Here are some points, each followed by its number:
tensor([-0.42, -0.37, -0.14, 0.29, 0.13, -0.39, -0.78, -0.95, -0.98, -0.82, -0.77, -0.84, -0.77, -0.58, -0.60, -0.42]) 0
tensor([-0.67, -0.85, -0.74, -0.97, -0.95, -0.96, -0.89, -0.83, -0.67, -0.47, -0.10, 0.42, 0.52, 0.42, 0.00, -0.25]) 1
tensor([-0.31, -0.46, -0.56, -0.27, 0.35, 1.41, 2.66, 3.12, 2.49, 1.25, 0.26, -0.15, -0.39, -0.37, -0.32, -0.13]) 2
tensor([-0.49, -0.67, -0.64, -0.61, -0.25, 0.10, 0.74, 1.43, 2.11, 2.25, 1.78, 1.08, 0.41, -0.03, -0.28, -0.26]) 3
tensor([-0.63, -0.71, -0.79, -0.68, -0.84, -0.89, -0.94, -0.82, -0.30, 0.12, 1.07, 1.89, 2.61, 2.64, 2.47, 1.62]) 4
tensor([-0.63, -0.49, -0.35, 0.04, 0.47, 1.02, 1.21, 1.28, 0.88, 0.39, -0.08, -0.26, -0.62, -0.48, -0.41, -0.45]) 5
tensor([-0.34, -0.23, 0.19, 0.61, 1.13, 1.61, 1.70, 1.28, 0.84, 0.22, -0.14, -0.51, -0.62, -0.45, -0.61, -0.50]) 6
tensor([2.54, 2.14, 1.72, 0.86, 0.26, -0.20, -0.56, -0.62, -0.69, -0.64, -0.59, -0.56, -0.50, -0.45, -0.39, -0.25]) 7
tensor([2.36, 2.98, 3.09, 2.93, 2.32, 1.29, 0.57, -0.03, -0.45, -0.58, -0.49, -0.55, -0.60, -0.43, -0.38, -0.17]) 8
tensor([-0.46, -0.48, -0.65, -0.76, -0.54, -0.36, 0.14, 1.24, 2.27, 2.92, 2.64, 1.55, 0.57, -0.02, -0.19, -0.23]) 9
tensor([-0.24, -0.20, 0.14, 0.91, 1.88, 2.49, 2.62, 2.39, 1.56, 0.50, -0.04, -0.30, -0.55, -0.61, -0.41, -0.27]) 10
tensor([-0.40, -0.57, -0.65, -0.71, -0.67, -0.10, 0.82, 1.42, 0.78, 0.05, -0.51, -0.53, -0.45, -0.56, -0.35, -0.26]) 11
tensor([-0.53, -0.55, -0.71, -0.73, -0.71, -0.84, -0.78, -0.87, -0.68, -0.39, -0.18, 0.43, 0.20, -0.32, -0.42, -0.25]) 12
tensor([-0.25, -0.44, -0.63, -0.55, -0.63, -0.73, -0.57, -0.64, -0.52, -0.67, -0.49, -0.22, 0.62, 1.81, 2.45, 1.52]) 13
tensor([0.73, 1.37, 1.68, 1.63, 1.12, 0.44, -0.14, -0.69, -0.98, -1.16, -1.22, -1.09, -1.08, -0.93, -1.11, -0.85]) 14
tensor([-0.34, -0.66, -0.60, -0.81, -0.48, -0.30, 0.04, 0.52, 1.30, 1.85, 2.25, 2.04, 1.78, 1.24, 0.75, 0.44]) 15
Which five points above are nearest to each new point by angle? Their numbers follow each, nearest first.
tensor([-0.23, -0.30, -0.41, -0.52, -0.57, -0.46, -0.53, -0.52, -0.48, -0.54, -0.43, -0.05, 0.39, 1.12, 2.02, 2.41]) 13 4 1 15 12
tensor([3.03, 3.14, 1.66, 0.40, -0.39, -0.67, -0.75, -0.77, -0.73, -0.78, -0.57, -0.65, -0.61, -0.39, -0.36, -0.30]) 7 8 14 0 13
tensor([1.39, 1.95, 0.76, -0.35, -0.75, -0.75, -0.81, -0.76, -0.74, -0.71, -0.67, -0.66, -0.61, -0.51, -0.44, -0.23]) 7 14 8 0 12
tensor([-0.68, -0.74, -0.86, -1.07, -0.82, -0.90, -0.85, -0.92, -0.89, -0.74, -0.65, -0.21, 0.45, 1.19, 1.56, 1.27]) 13 1 4 12 0
tensor([2.42, 2.92, 3.00, 2.72, 2.20, 1.20, 0.43, -0.12, -0.22, -0.47, -0.54, -0.47, -0.42, -0.27, -0.21, -0.13]) 8 7 14 6 10
tensor([-0.47, -0.51, -0.60, -0.65, -0.65, -0.70, -0.63, -0.72, -0.64, -0.63, -0.30, 0.25, 1.09, 1.90, 2.27, 1.85]) 13 4 1 15 12
tensor([2.72, 3.24, 3.26, 2.80, 2.06, 1.11, 0.25, -0.02, -0.42, -0.46, -0.50, -0.29, -0.26, -0.12, -0.17, 0.03]) 8 7 14 10 6
tensor([-0.41, -0.51, -0.68, -0.70, -0.74, -0.64, -0.56, -0.57, -0.35, 0.08, 0.78, 1.20, 1.69, 1.99, 1.77, 1.49]) 4 13 15 1 12
tensor([-0.62, -0.83, -0.85, -0.93, -0.90, -0.98, -0.88, -0.85, -0.98, -0.69, -0.36, 0.51, 1.01, 0.87, 0.35, -0.07]) 1 12 4 13 0
tensor([-0.33, -0.52, -0.55, -0.56, -0.55, -0.50, 0.06, 0.95, 0.99, 0.31, -0.13, -0.44, -0.42, -0.45, -0.36, -0.06]) 11 2 3 5 9
tensor([0.40, 1.08, 2.10, 2.18, 1.54, 0.39, -0.61, -0.89, -0.93, -1.10, -0.82, -0.78, -0.80, -0.72, -0.63, -0.57]) 14 8 7 0 6
tensor([-0.74, -0.74, -0.86, -0.85, -0.71, 0.37, 2.16, 2.71, 1.37, -0.10, -0.68, -0.79, -0.79, -0.70, -0.68, -0.43]) 11 2 5 6 10
tensor([2.35, 2.17, 1.81, 1.12, 0.35, -0.18, -0.63, -0.82, -0.95, -0.89, -0.82, -0.75, -0.65, -0.69, -0.52, -0.51]) 7 14 8 0 6
tensor([-0.23, -0.59, -0.71, -0.63, -0.58, -0.38, -0.39, 0.26, 0.91, 1.59, 2.35, 2.79, 2.68, 2.13, 1.46, 0.97]) 15 4 9 3 13
tensor([-0.70, -0.64, -0.77, -0.70, -0.72, -0.45, -0.06, 0.41, 1.16, 1.75, 2.01, 1.90, 1.35, 0.84, 0.33, 0.06]) 15 9 3 4 1
tensor([-0.80, -0.90, -0.89, -0.90, -0.73, -0.19, 0.42, 0.74, 0.85, 0.63, 0.12, -0.38, -0.62, -0.81, -0.68, -0.66]) 11 5 3 2 9
tensor([-0.57, -0.65, -0.30, 0.25, 0.45, -0.26, -0.81, -0.89, -1.02, -0.86, -0.78, -0.86, -0.70, -0.78, -0.57, -0.49]) 0 14 12 1 7
tensor([-0.44, -0.62, -0.28, 0.39, 1.08, 0.91, 0.04, -0.61, -0.73, -0.72, -0.81, -0.67, -0.63, -0.49, -0.45, -0.29]) 0 14 6 5 10
tensor([-0.72, -0.93, -0.91, -0.86, -0.84, -0.94, -0.97, -1.07, -0.90, -0.80, -0.67, 0.11, 1.19, 2.08, 2.34, 1.85]) 13 4 1 12 15
tensor([-0.55, -0.47, -0.40, 0.15, 0.62, 0.44, 0.18, -0.15, -0.50, -0.70, -0.67, -0.72, -0.59, -0.29, -0.42, -0.38]) 0 14 6 5 10
tensor([-0.33, -0.41, -0.62, -0.66, -0.57, -0.69, -0.73, -0.68, -0.40, -0.73, -0.65, -0.50, -0.18, 0.52, 0.98, 0.56]) 13 1 12 4 0
tensor([-0.73, -0.83, -0.93, -0.88, -0.76, 0.09, 1.20, 0.91, -0.25, -0.84, -0.97, -0.94, -0.72, -0.74, -0.51, -0.42]) 11 5 2 6 0
